One vector is turned by the same rotation once a tick. Each row is the vector after some number of ticks, and that number follows the row.
The counts run from 0 to 488.
[ 10 -17 -29  19  -9  19  26  -5 -15  -5  28  11 -19  11 -43   1 -14  60
  -2   4 -24  12   6  32  25  37   5 -25  22  -7  27 -27  84   7   0 -28
 -12 -46 -10   7 -22  20  83  45 -24  25 -13 -24 -47  -3 -11 -13 -31  -9
 -10  13  22  -9  59   0   4  41 -13]
309
[ 21 -27 -50  28   2  14 -20 -22 -22  -6  13  37   9  18 -13  15 -42  48
 -29 -46  10  17  19  22  43  56  20 -27  -9 -11  23 -34  27  -7  -4 -38
 -35 -26   8   3  -5  10  36   8 -62 -38  10 -21 -54 -35 -37   5   4   2
 -35 -39  36  -5   9  -8  -5  20  -6]
186
[ 50 -22 -23   8 -22  36 -15 -45  32   1 -10  10 -32 -18 -18  12 -20  34
 -10 -14 -13 -32  25  -2  10  58  28 -13  16 -31  -6  -2 -12 -10 -39 -25
   1 -35  -5 -11 -22   9  27  15  -2 -21 -15 -31 -47  -4 -16 -45  10 -58
 -29 -60  56  23   6  -6   8  26 -21]
231
[ 12  13 -29  43   7  26  29   2 -18   1  21  10  -5  13 -43  17 -35  46
 -28 -19  -3  12   7   9  16  38  22 -11  18  13   9 -29  65 -24   7 -61
 -31 -25 -22   9  -1  17  67  33 -13  -2  -1 -44 -43   9 -40 -24 -19  10
 -28   9  28   5  54  -7   7   9 -34]
157
[ 49 -37  -7  -2 -24   6  14  15  10 -32  33 -25 -12  -2 -26 -30 -25  36
  12 -10 -35 -21  23  40  -1  23   4  -4   6 -13  13   0  58  -3   1 -40
 -16  -6  -7 -28   6  25  42  50 -46  38 -21 -54 -35  34   2  -7  -7 -13
 -36 -51  50  -3  12  -4  16  43 -38]
395
[  6  -2  -6  38  13   5   8 -27 -14  -4  12  16  11  31 -19 -23 -32  72
 -20  -6 -11  24  -1 -23  21  71   4 -14 -10   5  17 -34  62  -6 -11 -40
 -43  -6 -14   9  18  18  35  28 -38 -36   4 -24 -43  -9 -35 -32 -30   3
 -39 -30  48   4  27  12 -13  14 -35]
27
[ 34 -16 -16   9  16  29  41  -8  12 -14  34   5 -11  -7 -24 -15 -39  12
   0   3   5 -33  -3 -10  22  21   0  11  31  -9  -8  -3  58   0 -24 -53
  -3  -4 -33   9  16  33  35  55   7 -11   9 -36 -32  -3 -12 -34 -17  20
  -6 -56  62  17  48  15 -29   3 -48]
264
[ 26 -14 -15  45   8  41 -36 -32  36  16  29  34  10   0  -7 -37 -30  64
 -22 -68  20  13  19  28  50  14  17 -25  -8 -40  25 -10  42  19   2 -26
 -23 -25  13  -9  19  18  31  24 -32   1  -7  -7 -36 -34 -44  11 -20   6
 -21 -42  16 -13  34  -5  15  15 -17]
343
[ 10  18 -21  33  18  12  -5  -4  37  20  -1 -13   7 -10 -47 -25 -47  37
 -27 -30   8  -3  -4  -6   2  33  -8   0  13 -37 -10  -6  47  -2   1 -17
 -34 -33  -6  -6  25  36  73  43  22  32 -47 -37   2  41 -33  11 -25 -14
 -14  14  51 -19  51 -27  11  40 -32]
10
[ 20  -5 -14  25 -11  -2   1 -38 -13  -6   3  11  11  19 -27  19 -26  69
 -31   9 -10  21   0 -16  13  78  -8 -14 -16   8  15 -42  48 -21 -19 -13
 -47 -17 -16  12   7  30  44   3 -39 -20 -16 -40 -50   1 -22 -31 -15 -23
 -40 -23  43  -2   8   2  11  35 -20]
28
[ 19 -40 -31 -26  10  24  28 -26  20 -33  35  21 -48  22  -7 -12 -17  19
 -17 -21  -1 -39   4 -15  17  48  27  -8  -4 -35  27   3  37   7 -39 -28
 -11   9   7   6  24  34  34  21 -43 -28 -26 -23 -60 -14 -21   2  -6 -36
 -34 -34  56   5 -11  19 -25  33 -46]
410
[ 28 -33 -30  14  10  14   2 -26  29  17  12   7 -36   6 -35 -24 -31  58
 -36 -38  35  -8  44  -2  -6   6 -11   7   0 -44 -25   2  24  19 -18  -7
 -41 -32  -6  45   5  41  73  32   4   0 -28 -10  -6   0  -5 -14 -32   5
  12 -24  59 -33  31  -6 -11  29  -4]
298
[ 29   3 -56  21  19  15  28 -13  30 -25   9  23 -12   8 -24 -21 -48  55
 -50 -48  51  15  28 -15   4  23  25 -10  13 -42  -8 -11  34  -1  -6 -52
 -42 -36   5  22   0  24  42  22 -24  -7 -35 -10 -26 -12 -44  20 -10  13
   1 -24  38 -10  39  -6   5   6 -17]
155
[  7   1 -34  38  10  21  -1   4  38  11  13  -4   9  -1 -54 -27 -45  51
 -40 -56  32 -15  23  24  23  17   4  -1 -14 -53  -6  -3  42   8   3 -23
 -33 -29 -10 -16  30  37  62  32 -18  21 -27 -34 -25  32 -30  14 -19 -16
 -21 -12  34 -22  29 -26  -2  35 -17]
11
[ 33   3  -9   3  37  29  18 -18  56 -30  12  -2 -38   4 -11 -36 -31  29
 -30 -42   2 -15  18 -40 -24  31  17   9  40 -31 -20 -18  37 -26 -19 -23
 -32 -43 -17  22   9  10  38  44   5  29 -47  -5   1  24 -29 -18 -24 -10
   8   0  48   5  63  14   6   5 -44]
125
[ 54 -30 -40   2  15  17  19  -8  57 -28   8   8 -26  -7 -20 -23 -50  -8
 -19 -32  29 -44  23 -15  -4  35  -8  10  18 -27 -26   1  -3 -21 -29 -33
  -7 -30 -14  27   2  35  28  35  -2 -30 -19 -29 -11  -8 -15  -5 -15 -19
  -5 -42  95  -3  19  -3 -21  21 -23]
262
[ 42 -11 -23  27  18  19 -37 -52  36  -8  -1  33  -4  20  17 -33 -40  39
 -49 -38  32  16  33 -31  21  40 -15   2  17 -31  -8 -21  20   2  -7 -10
 -42 -35   3  35  16  16  20  22   0 -10  -5   3 -38 -17 -32  -2 -18 -12
  -1 -58  60 -21  36 -12  19  -3  -4]
486
[ 36  -5 -29  13   1  33  -2 -31  19 -10  20  28  -1   6  -2 -26 -32   8
   1  -7 -16 -37 -24 -18  41  52  27 -15  28 -27  15 -14  64   3  -4 -58
   1   6 -10 -15  17   3  24  42   6  -3  -7 -24 -59 -20 -30 -20   2 -15
 -37 -67  53  24  46  17  -3  11 -54]
380
[ 31 -28   9  23  -9 -11 -23 -28  29 -19 -47  24  12  16 -17 -32 -29  52
   9 -10 -17  14  18 -30  -2  72 -17 -16  -2  -5  -1 -47  -5 -13  -6   0
 -32 -68 -26   6  -8  -6  30  30 -39 -12   3 -26   1   5 -14 -15 -31 -37
 -20 -32  72  16  25 -15  28  35   2]
59
[ 52 -12   2  25 -25  27  15 -11  44  -4   2 -13  -8 -13 -13 -16 -23  26
   4  10 -35  -2  10 -17 -17  85   5   5  21   3   4  -8  27 -30 -24 -20
 -16 -27 -20  -8 -10  19  22  13  -4 -18  -8 -37 -30  20 -23 -40  -7 -44
 -38 -34  83  36  22 -14  17  13 -33]
390
[ 24 -39 -23  18  -7  31 -22 -38  -7   0  -6  30 -36  14  -9  24 -35  32
   2 -19 -22 -30  11   3  33  58  23 -14  23  -5   0 -34  15   2 -26 -54
 -11 -41  -9  -6  -5 -15  32  44 -21 -16  22 -20 -57 -28 -30 -53  -1 -17
 -24 -44  38  28  39   4  -1  15 -32]
71
[ 20 -27 -15  41   8  21 -21 -38 -13  16  32   0 -17  29 -22  -8 -30  69
 -12 -24   4   6  33  28  31  30   1  -7   5 -23  18 -30  36  36   5 -22
 -44 -19 -14  16  -2  14  36  31 -37   5  28 -23 -38 -12 -16 -45 -25  19
 -10 -45  28 -18  20 -16 -22  18  -9]
330
[-17 -16 -23  48   4   8  23   0  22   6  17  -4 -16   2 -41  -2 -22  51
   1 -32 -18   1   5   9  -8  91  14 -20   2   5  36  -8  52  -5   0  -9
 -30 -39 -10 -10  -3  28  61  23 -41  -8  30 -48 -24  12 -34  -4 -15 -16
 -40  24  54  13  12 -19 -26  37 -12]
14
[ 20   6 -10  58  -2  24 -13 -30   7 -16   3   2  26  14 -12 -35 -40  32
  -6 -32 -12   5   5 -32  -6  63  19 -15  28 -14   9 -38  43  10  14 -44
 -22 -13 -10 -22  12 -13  15  54 -25  13  30 -38 -51   6 -32 -27  10   6
 -25 -71  58  27  38 -16   0  -4 -15]
358
[  9 -28 -19  32   6  22  10 -24  11   5  30  17 -31  13 -42 -32 -27  62
 -25 -42  34  -4  36  11  14   2  -3  -6   6 -30 -16  -3  48  32   1 -24
 -30 -31 -10  44  12  19  54  49   0  10  -4 -21   9   5 -21 -19 -39  33
   3 -18  54 -17  45   6 -30  20 -20]
299
[ 41 -11 -52  22 -18  39 -30 -27  41   4 -22  26 -17  -1 -21  17 -18  35
 -12 -31  -4  -8  31  -1  20  64   8 -27  15 -25   1 -25  -6 -17  -9   6
 -21 -67   3   9 -29   0  46  -5 -22 -26   1 -23 -44 -22 -21   1   9 -51
 -32 -21  62   1  22 -20  21  16   6]
347
[ 65 -37 -17   7  -2  36 -39 -44  51  21  -8   7 -17 -10 -15 -11 -48  16
   5 -21  -3 -27  18  24  35  35 -35  -1  19 -39  -2 -20 -12  13 -33  -3
 -11 -45  -7   7   5  40  31  26   8 -18   5 -20  -3 -18  -7 -20 -21 -34
 -10 -52  50 -10  34 -27  12  13 -16]
74
[  0  -9 -27  33  -9   6 -11 -34  28  15  17   4 -35  28 -46  -9 -19  80
 -26 -19   4  12  34   4   0  41  14 -35 -24 -30  24  -4  17  15  -6  21
 -47 -48   2  19 -19  28  40  -4 -46 -10  15 -28 -32  -8 -25 -22 -14 -46
 -21 -19  41 -16  -5 -13 -29  51   3]
173
[ 10 -16 -34  31   4  21   6 -40  15  -5   8 -11  -6  26 -27  -7 -23  57
 -20  -6  -8  -1  16 -17  10  70 -22 -21  -2 -11  50  -9  30  13  -6  16
 -40 -34  20  14   7  28  44  12 -41 -19  11 -28 -73   8 -12  19 -13 -47
 -33 -19  30 -19  -7 -38  14  51   2]
324
[ 59 -45   9  -1  -7   0  -8  -3  15   4  11 -18 -31  10 -31  13 -28  25
  -2 -16 -21 -35  13  22   9  38   2  15  -2  -7   1 -28   8 -30 -26 -17
 -18 -34 -31  -3  -7  33  67  39 -45   1 -22 -50 -12  21 -11 -47 -10 -36
 -43  -1  63  -7   3   7  13  53 -44]
404
[ 53 -33   2  17  -5  16  -1  -9  15 -27   5 -19   3  -5 -27 -13 -38  23
 -12 -23 -28 -21  21  19   5  25   5  18  18  -1   1 -28  25 -12  -9 -68
 -26 -14 -14 -25   4  22  35  58 -36  17  -6 -57 -48  43 -25 -21   2  -9
 -31 -58  44   4  19 -17  17   5 -45]
243
[ 45 -31  11  40 -22  36  10 -23   7   2  12  17  26  13  -3 -19 -19  27
  -8 -42 -21 -30 -11 -12  22  59  20 -28   0  16  19 -12  23 -17 -23 -32
   5 -10  -1 -29  21  14  26  51 -24 -26  -1 -46 -57   9 -37  -2   6 -10
 -64 -60  50  37  14  -4  25  27 -44]
229
[ 41 -21 -23  -1  10   4 -30 -33  19 -26 -10  25   0   8 -23 -30 -49  10
 -13  -9  16   8  34   4  36  30 -15  -2   8 -47  -8 -47   4  10   3 -54
 -41 -51 -24  -1  -6  -3  14  36 -45   0  13 -16  -3 -19 -16 -23   1 -23
   2 -69  58  -8  39 -14   4   7  -4]
61
[ 32 -26 -26   8  -4   5  13 -30  17   4   0  -5 -31  12 -40  -2 -33  49
 -25 -10  19  -6  28 -11  -7  37 -32   5  -3 -16 -25 -11  30   5 -24  10
 -39 -42 -17  54   3  50  82  34   6  -9 -40 -23 -22  21  12 -10 -32 -27
  -7   1  67 -26  20 -10  13  50  -7]
297
[ 28  -3 -40  17  21  18   9 -16  46 -21  -4  32 -14  -5 -23 -24 -45  15
 -20 -23  24   9  27  -5  23  44  -9 -14  49 -31  16 -25  21  -5 -15 -43
 -47 -75   1  21 -17  24  34  20 -14 -18  16   8 -15 -24 -30  16 -26 -26
  25  -7  44 -15  67 -25  -4  12   0]
464
[ -9  -8  -7  35  -9   2  -4 -35  37   1  -4  20 -26  23 -34 -26 -10  77
   4 -30   3  27  25 -22 -14  76  -1 -34 -15 -28  13 -16  18  10  -4  15
 -22 -59  -8  24 -19   0  38  10 -33  -4  22 -17  -6 -26 -19 -28 -27 -31
 -10   2  69   4  23  -7 -38  40   4]
174
[ 10 -13 -19  33  33  -2  32 -20 -10  -7   0   3  18  29 -38  -8 -47  16
 -35 -31  26 -23   9 -21   0  34 -35  20  -1   1  -9 -38  22  -4 -13 -54
 -48 -28 -26  11  41  38  61  64 -12 -16   9 -37 -24  16 -34 -13  -6  13
  -7 -22  47  -5  30 -33  -7  28 -16]
444
[ 60 -23 -12  44  -7  27 -57 -31  28  34 -12   5  15  -7 -11 -21 -42  26
  -3 -27 -18  20   5  14  32  52 -37  -8  23 -13  -1 -21  49  12   5   7
 -27 -58  -5  19   4  17  67  42  15   7 -19 -10   1   0 -11   5 -42   0
 -12  -2  48 -19  53 -19  33  28 -16]
341
[ 15 -19  20  58  -3  18 -34 -36  14   4  -5  -3  16  -3 -23 -49 -35  52
   4 -22 -27  13  15  11  16  43 -37  -1   9 -14   6  -7  38  39   7 -41
 -33 -36  -4 -24  35  16  36  57 -12  24  17 -34   1   8 -22 -13 -26  13
   2 -48  36  11  57 -22  -3  11 -16]
54
[ 44 -53   0  11 -21  34   3  -9  29   0  38 -12 -41  11 -10  -6  -4  34
  18 -18 -41 -56   5  -4  -2  41   7 -10   6   7  14   3  47   3  -9   5
  15 -27  -9  24 -10  11  64  61  -8  -7   5 -33 -49  10   6 -14 -20  -4
 -38 -17  66   9   6  23   3  61 -16]
108
[ 30  -8   6  34   2  13 -10 -36  39   4   9  11   7  18 -40 -47 -40  38
   6  -3  15 -13   6 -26   9  23 -28 -14   9 -29   3 -40  31  25   6   9
 -32 -51 -22  27   2   4  46  65   8  19  31 -34  -4   7 -11 -22 -35  -2
  -4 -39  52 -23  48 -18   4  31  -8]
479
[ 13 -33  21  36 -10  15 -12 -44  19 -15 -16  28 -26  18 -10 -23 -11  73
  13 -14 -26  21  11 -18   5  84  10 -18   5  -4  23 -42  11  -1 -26   0
 -28 -62  -1   8 -15 -10  15  19 -51 -10  14 -19 -21  -2 -17 -36 -33 -50
 -24 -33  51  30  19  -5  12  34 -14]
58
[ 42 -36   4 -10  13   2  21 -11  74 -43  33  20 -21  20  -3 -57 -32  28
  -4 -38   4 -33  11 -18   8  11  12  -8   2 -51  20 -14  18  -5 -15 -44
 -19 -26  -9 -21  16  16   1  40 -45  -3 -15 -15 -18  -4 -36   6 -12 -19
 -16 -68  56  -3  13   5  -4  19 -28]
249
[ 25  -6 -19   2  32  10  17 -13  42 -23   0 -20 -24   6 -10 -11 -48  -6
 -48 -36  25 -18  23 -20   7  42 -27  29  18 -28  -5 -11   3 -10 -24 -47
 -61 -33 -10  11  23  48  40  42 -10   1 -26 -18 -13  24 -36   8 -19 -28
   7  -5  53 -19  28 -36  -7  24 -30]
284
[ 37 -38  -8  -5  28  17 -33 -28  50  -9  -1  10 -73   2  15  -7 -43  -3
 -13 -26 -14 -28   9   0  -7  52   6  37  31 -27 -19   6  15  10 -23 -25
 -19 -42 -15  19  17  25  38  42  -4   5 -22  -3  -4  -5  -9 -43 -19 -31
   5 -25  78  -3  34   3 -25  22 -41]
254
